A single turn carries every row of the set below to another of its rows. Some are shown first; where does it send the rows asked next?
q_388: [  5.1  21.7  -3.2  14.0  12.8  -4.3  11.4   5.6 -15.9   6.4   7.0   3.0
   7.0  -0.7 -12.5  13.3   8.7  10.4  16.9  32.3 -18.0]
q_9: [ -6.6  20.7  -1.6  -1.8 -20.3   6.7   8.2  11.3  -9.9   8.3   0.5  13.2
  11.6  -2.4 -15.0  13.9  -0.3  -8.7  25.4  25.7 -10.1]
q_301: [  4.8   8.3  10.6  -3.8  -4.1  14.2 -10.6 -14.6   0.1  -1.1   7.8 -15.5
  -7.0  12.5  19.0  -5.4   5.0   6.7 -10.3 -11.3   9.1]
q_127: [ 22.5  20.7 -19.2  11.2   2.3  -3.6  19.7  10.0  -7.9  -2.4  -4.2  -1.5
  -0.3  -3.3  -1.1   9.5  10.5   9.2  19.0  26.7 -14.9]
q_303: [-27.4  -2.2  14.7 -10.9  -4.1   1.1   4.3  -8.3  -5.3   8.7  26.4 -14.4
  13.7   9.4  -3.6  -3.9  -4.7   6.2  -5.7  -8.5  -1.1]
q_874: [  6.8   8.1   9.6  -5.9 -15.7  17.0  -5.2 -13.9   4.2  -2.5   8.2 -17.1
  -4.2   8.8  16.8  -1.5   2.7  -0.9  -4.4 -18.0  11.7]
q_452: [  5.8  13.0 -16.4   5.8 -13.6 -14.1  29.0  -0.8 -17.1  -5.1   2.8   1.0
  11.4  -1.3 -13.5  10.8  10.0 -14.1  25.7   2.6 -22.1]
q_82: [  2.6   8.3  11.0  -7.0 -12.5  16.9  -9.7 -11.9   1.8  -1.7   7.8 -13.0
  -6.1  11.0  18.0  -5.8   1.8   1.3  -8.3 -12.3  12.1]
q_80: [ -3.7  10.8 -16.2   7.9   7.1 -17.6  15.0   3.9 -21.0   6.4  -0.1   2.1
   1.7   7.0 -12.0  -6.8  12.0   1.2  13.9  27.2 -20.8]
q_639: [ 23.2  22.2 -19.2   5.8 -12.6  -0.1  25.5   9.5  -4.7  -6.8  -3.0   1.5
   4.2  -7.3  -2.0  14.0   5.9  -3.5  26.7  17.7 -13.9]
q_305: [ -0.6   7.9   9.1  -8.8 -23.7   5.5   7.8  -8.9  13.3  -5.3  10.2 -22.5
   5.6   3.1  14.5  20.5   5.4  15.8 -11.4 -15.1   2.9]
q_95: [  6.8  14.3 -16.9  11.3   5.1 -18.5  26.3  -1.3 -21.2  -3.7   3.2  -3.6
   7.4   1.2 -12.1   5.2  15.0  -1.0  18.0  12.0 -25.4]
q_211: [-16.3  -0.9  12.4  -6.5  -6.8  -0.1  13.5 -13.8  -7.0   0.8  27.5 -19.9
  17.9   3.8  -3.0   6.5  -1.7   5.4  -2.0 -22.4  -6.7]
q_45: [ 10.0   9.4  10.6   1.3  -2.4  12.8  -5.4 -16.3   0.4  -4.2   9.3 -18.1
  -7.5   9.4  19.1  -2.8   5.7   7.3  -8.5 -14.7   7.3]
q_732: [  7.4  23.4  -3.6   4.6 -16.9   5.7  19.7   5.5  -9.7   0.2   4.4   5.8
  17.8  -8.6 -14.3  25.3   2.1 -10.2  30.1  13.8 -15.5]
q_518: [-14.4   8.4 -16.0  -2.1 -13.1 -12.6  10.9   7.3 -16.9   6.3  -2.1   9.4
   3.5   8.8 -14.2  -7.3   6.3 -11.2  16.3  26.2 -15.6]
q_823: [ 12.9  20.3 -17.2  -1.3 -22.9   4.8  20.4  14.4  -3.4  -1.8  -6.7   8.2
   4.1  -4.2  -4.6  10.7   2.3  -9.2  26.6  22.5  -8.0]
q_509: [ -9.6   6.7   8.7 -15.5 -29.7   8.4   1.8  -4.8  14.9  -0.9   7.6 -16.1
   1.9   8.5  13.8  14.7   2.0  14.9 -11.6  -8.3   6.4]
q_430: [ -7.9   9.9 -16.4  -4.1 -25.5  -9.8  21.2   5.8 -13.0   1.3  -1.5   7.4
  10.5   1.6 -14.7   2.2   3.7 -20.6  23.5  12.7 -16.9]
q_721: [ 11.0  20.2 -18.5   6.5  -1.3  -3.6  11.4  15.0  -8.5   4.4  -5.6   5.4
  -2.2   1.6  -2.8  -0.4   8.7   7.6  16.9  35.4  -9.3]
q_543: [ 15.3  22.6  -4.5  14.7   3.3  -2.5  21.3   2.2 -15.2  -4.2   8.4  -1.4
  13.5  -7.9 -14.3  25.3   9.0   3.0  23.7  15.4 -19.8]
q_652: [  3.6   9.0   8.3  -4.1 -11.5   0.3   6.2 -11.2  11.2  -4.7  12.0 -24.9
   0.6   6.5  17.4  17.7   9.4  26.0 -15.5  -9.7   0.7]
q_600: [ -4.8   6.4   9.9  -5.9  -9.3   1.1  -1.2  -7.9  10.6   2.3   8.8 -21.5
  -2.8  10.2  15.4   9.1   8.3  28.2 -20.1   0.1   3.8]
q_210: [ -7.1  20.4  -2.8   2.8  -1.3   2.1   2.6  11.2 -14.8  12.4   1.1  11.5
   6.3   2.2 -15.1   6.1   3.5   4.2  18.5  37.1 -11.4]
q_718: [-22.9  -2.1  14.9  -5.7   5.8  -4.6   6.3 -12.3  -8.1   5.1  28.0 -18.8
  12.3  10.8  -2.9  -1.7  -0.1  11.4  -9.0  -9.1  -4.7]
q_451: [-12.5   6.0  10.2 -11.9 -19.4   5.0  -6.1  -4.4  12.7   2.7   7.2 -16.9
  -2.6   9.8  13.3   8.7   4.7  20.9 -16.7   1.7   8.6]
q_855: [-22.8  -1.1  15.3 -12.0 -11.7   0.8   9.9 -10.7  -4.8   5.3  27.0 -14.8
  16.2   6.1  -4.0   1.7  -4.6  -0.1  -2.9 -16.6  -2.7]
q_362: [ 10.4   9.4   9.2  -2.9  -8.8  15.2  -3.4 -15.0   0.4  -7.2   8.8 -18.7
  -3.6   8.1  18.0   1.7   4.5   1.1  -6.4 -19.8   7.8]
q_224: [-16.3  -1.0  15.0  -2.2   4.3  -3.4  12.1 -14.6  -8.8   3.5  28.8 -20.5
  16.4   6.1  -2.4   3.5   1.2  11.6  -6.6 -16.4  -8.1]
q_634: [  4.6  20.7 -17.9  -1.2 -15.4   2.5  10.4  17.5  -4.9   5.0  -7.9  10.2
  -1.8   1.2  -3.8  -0.8   2.3  -2.1  22.6  32.8  -6.0]

q_452 goes to q_430
q_855 goes to q_303
Where do these go?
q_388 goes to q_543
q_874 goes to q_82
q_652 goes to q_305
q_639 goes to q_823

A single turn carries every row of the set below to another of its rows. Some are shown first; where does it send the rows asked next?
q_792: [ -8.0   2.9  -0.2  -7.3  15.7  14.3 -23.1  -4.1  -4.9  -8.9  17.4  15.7]
q_283: [-12.3  -2.0 -14.1 -13.9   9.8  12.0  -6.4   5.0  -5.9 -15.3  11.5   0.3]
q_521: [  1.2   6.2  20.9  -0.2 -21.6   0.6   9.3  11.3  14.7   0.3  -4.6   2.9]
q_954: [-14.1  -2.6   6.0  -8.7  19.7   1.9 -17.2  11.8  -6.5  -0.7  10.6  -1.4]
q_230: [  0.9   6.3  19.2  -2.3 -19.5  -4.6   8.6  12.6  10.5   2.7  -7.0   6.6]
q_968: [  9.8 -14.7  -3.7  16.1   1.1 -10.2  -3.9 -22.9 -11.7   2.0  -7.9  -7.5]
q_431: [  6.4 -14.6  -0.7  20.7   1.7 -10.0  -2.7 -23.8  -8.7   6.4  -5.6  -6.9]
q_804: [  2.6 -10.2   3.2   8.0 -15.2 -11.0  -8.3 -26.2 -21.6   7.6   1.1  10.5]
q_565: [ -3.0 -10.5   2.8   7.1 -20.7  -7.9  -5.6 -24.6 -18.7  11.7   2.3   6.3]
q_782: [ 12.3   8.8   9.3   4.1 -18.7  13.9   4.4   0.4  21.8  -9.4  -8.2   2.1]
q_101: [  8.6  -7.3   6.7   3.9 -12.7  -6.1 -22.7 -19.9 -17.6   9.3 -12.9 -11.4]
q_335: [ -6.8   2.8  -5.6 -11.0  17.7  16.6  -8.9   4.0 -13.3  -9.5  11.9  -5.5]
q_198: [  8.0  -4.1   2.1   6.9 -12.9   0.3 -23.7 -22.6 -11.3   9.8 -11.9 -12.5]
q_356: [-11.0   4.4   4.6 -11.8  15.8  13.1 -12.7   5.4 -16.5  -0.7  15.0   0.2]
q_539: [ 9.9  5.5 23.8 11.8 -6.8  3.9  4.3  1.2 22.5 -1.0 -1.4 12.9]
q_313: [10.1  8.9 20.9 12.1 -2.3  0.8  2.0 -1.7 21.0 -0.9 -4.9 18.3]
q_124: [ 12.6  10.0   5.0   1.6 -18.1  10.8   2.4  -1.1  20.0  -9.6 -13.8   5.4]
q_635: [ -8.2   3.4  -1.0  -6.3  20.2  16.1 -10.1  -2.8 -12.6  -7.5  19.4   7.4]

q_539 goes to q_782
q_431 goes to q_198
q_283 goes to q_954
Where do these go?
q_356 goes to q_635
q_101 goes to q_804
q_313 goes to q_124

